(in the rows, 128 means zero)
One turn sends every row of this set to another row. A few are shown first. Where does it send the rows asked after them?
k_715: [142 117 130 117 140 111 114 149 114 104 124 149 109 100 161 116 161 118
 124  93 125 115 121 147 128 152 154  91]
k_266: [113 136 117 117 130  88 116 145  99 119 127 134 112 112 168 149 127  99
 105 130 117 123 106 160 109 141 153 103]
k_390: [154 101 157 131 134 116 140 143 108 117 131 132 138 133 125 124 194 151
 137 117 125 121 117 113 111 125 128 120]
k_861: [163 115 127 144 148 101 134 137 101 109 121 122 122  94 158 121 162 128
 130 114 120 131 135 141 135 157 158  90]
k_600: [111 119 141 111 115 109 137 149  84 135 130 114 132 157 135 152 183 115
 119 144 122 131 100 138 104 124 108 111]
k_62: [138  94 158 140 135 119 133 144 118 116  96 137 146 133 132 106 177 123
 134 100 110 123 102 158 118 117 130 112]
k_802: [142 114 119 141 126  92 148 139  89 129 129  93 139 145 147 145 162 113
 125 162 108 123 109 141 104 128 128 127]
k_888: [100 143 135 112 124  92 124 146  79 132 124 128 117 119 153 164 147 110
 104 137 125 147 112 152 115 141 136  88]
k_177: [116 107 148 140 125 104 136 142 106 131  99 123 149 151 134 131 156 109
 122 132 104 127  88 166 102 104 125 126]
k_122: [108 136 152 121 137 101 116 126 110 131 123 112 140  88 155 162 129 106
 101 126 133 130 116 145 101 152 151 106]
k_213: [145 127 156 113 149 100 110 158 121 125 152 109 139 123 118 124 124 106
 145 128 122 132 117 159 125 149 111 101]
k_362: [168  96 131 143 136 112 146 140 102 114 127 107 137 132 141 115 191 128
 142 128 115 116 121 130 120 139 131 115]
k_749: [147 122 153 131 145 101 126 140 106 112 126 150 121  89 145 134 160 149
 124 101 131 138 133 126 128 146 158  93]
k_658: [130 113 153 141 143 107 122 142 114 114  92 149 133 102 148 116 147 119
 121  92 114 136 112 170 129 130 153  93]
k_244: [147 124 157 114 148 102 110 159 121 124 152 110 139 123 117 123 128 107
 146 128 122 131 116 158 125 149 110 102]
k_627: [137  99 166 121 133 132 129 132 123 124 126 107 154 122 131 128 188 121
 130 113 132 108 110 121  99 140 124 123]
k_892: [118 116 120 115 117 100 129 148 100 125 132 117 128 155 149 142 160 101
 118 147 112 106  92 147  93 120 124 131]
k_255: [149  95 133 116 128 123 127 152 115 110 130 132 125 143 142 110 192 119
 137 109 120  99 105 133 112 132 126 118]
k_381: [147 113 161 120 133 104 130 147  99 110 115 136 114  73 150 126 155 140
 130  92 124 131 129 151 126 147 151 109]
k_660: [122 121 144 129 122  92 142 140  93 135 133 117 141 148 132 159 162 133
 118 156 117 130 103 128  92 113 125 132]
k_485: [126 128 147 114 135 111 120 148  93 117 120 145 112  99 151 135 171 127
 120  99 133 143 126 142 135 156 143  71]
k_638: [116 144 140 130 135  78 129 137  91 129 127 134 125 104 150 166 128 130
 104 140 124 146 120 141 108 133 155 105]
k_805: [136 105 153 113 126 127 130 152  97 118 126 131 127 136 133 122 207 132
 134 108 131 127 115 126 124 138 116  93]
k_572: [145 126 155 113 148 100 110 158 120 126 153 108 139 125 117 125 125 105
 144 131 121 132 115 159 124 148 110 102]
k_988: [135 116 164 122 145 123 117 130 123 117 120 124 140  81 147 131 163 122
 119  95 138 122 125 131 116 161 150  98]
k_692: [107 126 143 140 134  90 126 139 102 127  96 135 137 119 149 141 126 105
 109 124 107 140  98 179 112 118 148 106]
k_162: [146 124 156 113 148 101 111 158 121 125 152 107 140 125 117 124 128 106
 146 132 121 131 115 158 123 147 108 103]
k_227: [125 111 151 117 110  96 145 147  86 131 124 104 132 130 138 154 155 124
 125 146 110 123  99 151  92 114 119 149]
k_21: [154  92 165 118 120 117 143 151 100 115 122 120 130 116 130 119 187 141
 144 107 118 115 113 137 110 126 121 137]
k_581: [117 133 148 118 122  83 131 144  84 126 118 121 117  87 155 160 122 122
 113 129 115 137 115 165 107 135 149 122]
k_665: [137 133 116 142 137  81 137 134  87 123 124 108 125 106 165 152 132 111
 114 147 111 137 124 155 118 145 155 102]
k_978: [110 120 153 120 125 110 128 129 109 138 128  96 155 129 139 159 156 105
 111 146 125 117 100 134  84 132 125 131]

k_362 -> k_861
k_244 -> k_213
k_390 -> k_749
Now these:
k_892 -> k_255
k_21 -> k_381
k_627 -> k_988
k_805 -> k_485
k_692 -> k_177

One turn sends every row of this set to another row. A few are shown first. Where does it send the rows asked after them?
k_471: [134 112  83 106 120 137 150 151 131  96 106 120 122 142]
k_875: [126 130 108  92 124 116 138 165 111 145  85 116 125 122]
k_318: [142 132 103  86 117 118 115 137  99 104 127 120 132 150]
k_958: [121 133 111  96 115 115 148 175 108 142  97 127 136 131]
k_324: [139 116 106  68 133 117 124 169 127 137 136 134 122 131]
k_678: [111 136  79  78 125 155 157 153 111 115 110 107 138 130]
k_61: [101 150  82  73 130 151 153 150 124 119 117 125 140 140]
k_808: [120 129 120  85 149 137 161 151 120 146  96  87 120 144]
k_160: [148 136 118  92 131 156 111 161  99 143 127 115 112 139]
k_497: [127 131 119  94 157 133 159 153 115 146 102  86 120 142]
k_45: [126 132 105  86 119 124 111 131  92 109 129 115 125 157]
k_302: [120 126 140 112 140 124 117 137 148 129 116 122 114 132]
k_710: [114 131 107  89 121 123 136 167 108 147  87 117 135 125]
k_501: [123 137 140 111 140 132 114 138 139 141 124 136 116 138]
k_400: [109 128  77  82 126 154 151 150 109 114 106 108 141 127]
k_261: [123 135 125 109 157 160 154 148 130 154 125 127 118 122]
k_570: [125 114 108  79 145 145 140 127 120 103 155 131 124 147]
k_963: [113 124  89  78 124 149 153 152 102 117 103 104 144 123]
k_473: [136 126  93  99 103 137 160 132 115 104 120 115 119 151]
k_939: [117 129 108  93 131 130 110 135  90 108 129 103 126 156]
k_706: [112 161 110  94 153 129 142 136 140 126 139 135 116 154]
k_484: [121 132 109  92 116 117 143 169 110 149  94 122 137 133]
k_744: [111 153 105  95 158 124 143 142 136 119 138 140 111 155]
k_970: [131 122 105  83 116 120 114 130  97 107 132 117 129 149]
k_376: [137 136 117 113 125 162 166 134 132 144 124 119 122 129]
k_773: [125 138 126 112 151 163 158 150 125 155 121 124 122 126]
k_554: [133 132 114 107 164 149 141 155 113 137 102  88 118 142]
k_188: [128 143 100  96 164 120 143 155 121 123 145 142 115 155]
k_371: [126 131  99 115 128 132 137 157 107 118 149 151 138 145]
k_94: [116 126  81  83 126 154 155 155 109 121 106 106 146 123]
k_683: [ 98 134 116 102 172 146 115 154 111 134 119 111 127 139]
k_687: [120 114 117  66 153 139 152 123 117 125 141 107 112 145]
k_474: [126 127  93  90 122 148 103 154 139 120 107 119 113 120]
k_688: [125  85 107 109 127 131 143 151 120 122 107 105 130 123]
k_508: [127 140 125 108 147 161 163 150 132 151 124 122 117 125]
k_901: [118 143 131 106 155 155 152 150 129 152 121 129 124 119]
k_942: [124 117 112  75 148 141 146 125 127 107 155 121 116 146]
k_452: [121 130 136 110 140 126 115 134 146 137 118 128 113 137]
k_730: [116 136 105  99 121 115 148 176 103 147 107 128 138 135]
k_480: [121 137 107  90 125 124 111 135  88 105 129 112 124 152]
k_886: [118 117 134 118 136 126 123 139 149 130 118 127 114 134]
k_835: [125 117 114  84 139 140 138 121 121 101 155 133 123 142]
k_728: [125 139 139 104 147 131 110 142 137 131 116 136 109 143]
k_644: [125 112 112  79 149 137 142 126 125 108 157 129 124 145]
k_807: [137 125  92 106 107 142 157 139 120  98 113 114 124 153]

k_807 -> k_497
k_376 -> k_687
k_958 -> k_302
Now these:
k_710 -> k_501
k_554 -> k_188
k_706 -> k_473
k_371 -> k_688
k_875 -> k_728
k_508 -> k_942
k_324 -> k_474
k_452 -> k_45
k_901 -> k_835
k_261 -> k_570
k_939 -> k_730
k_773 -> k_644

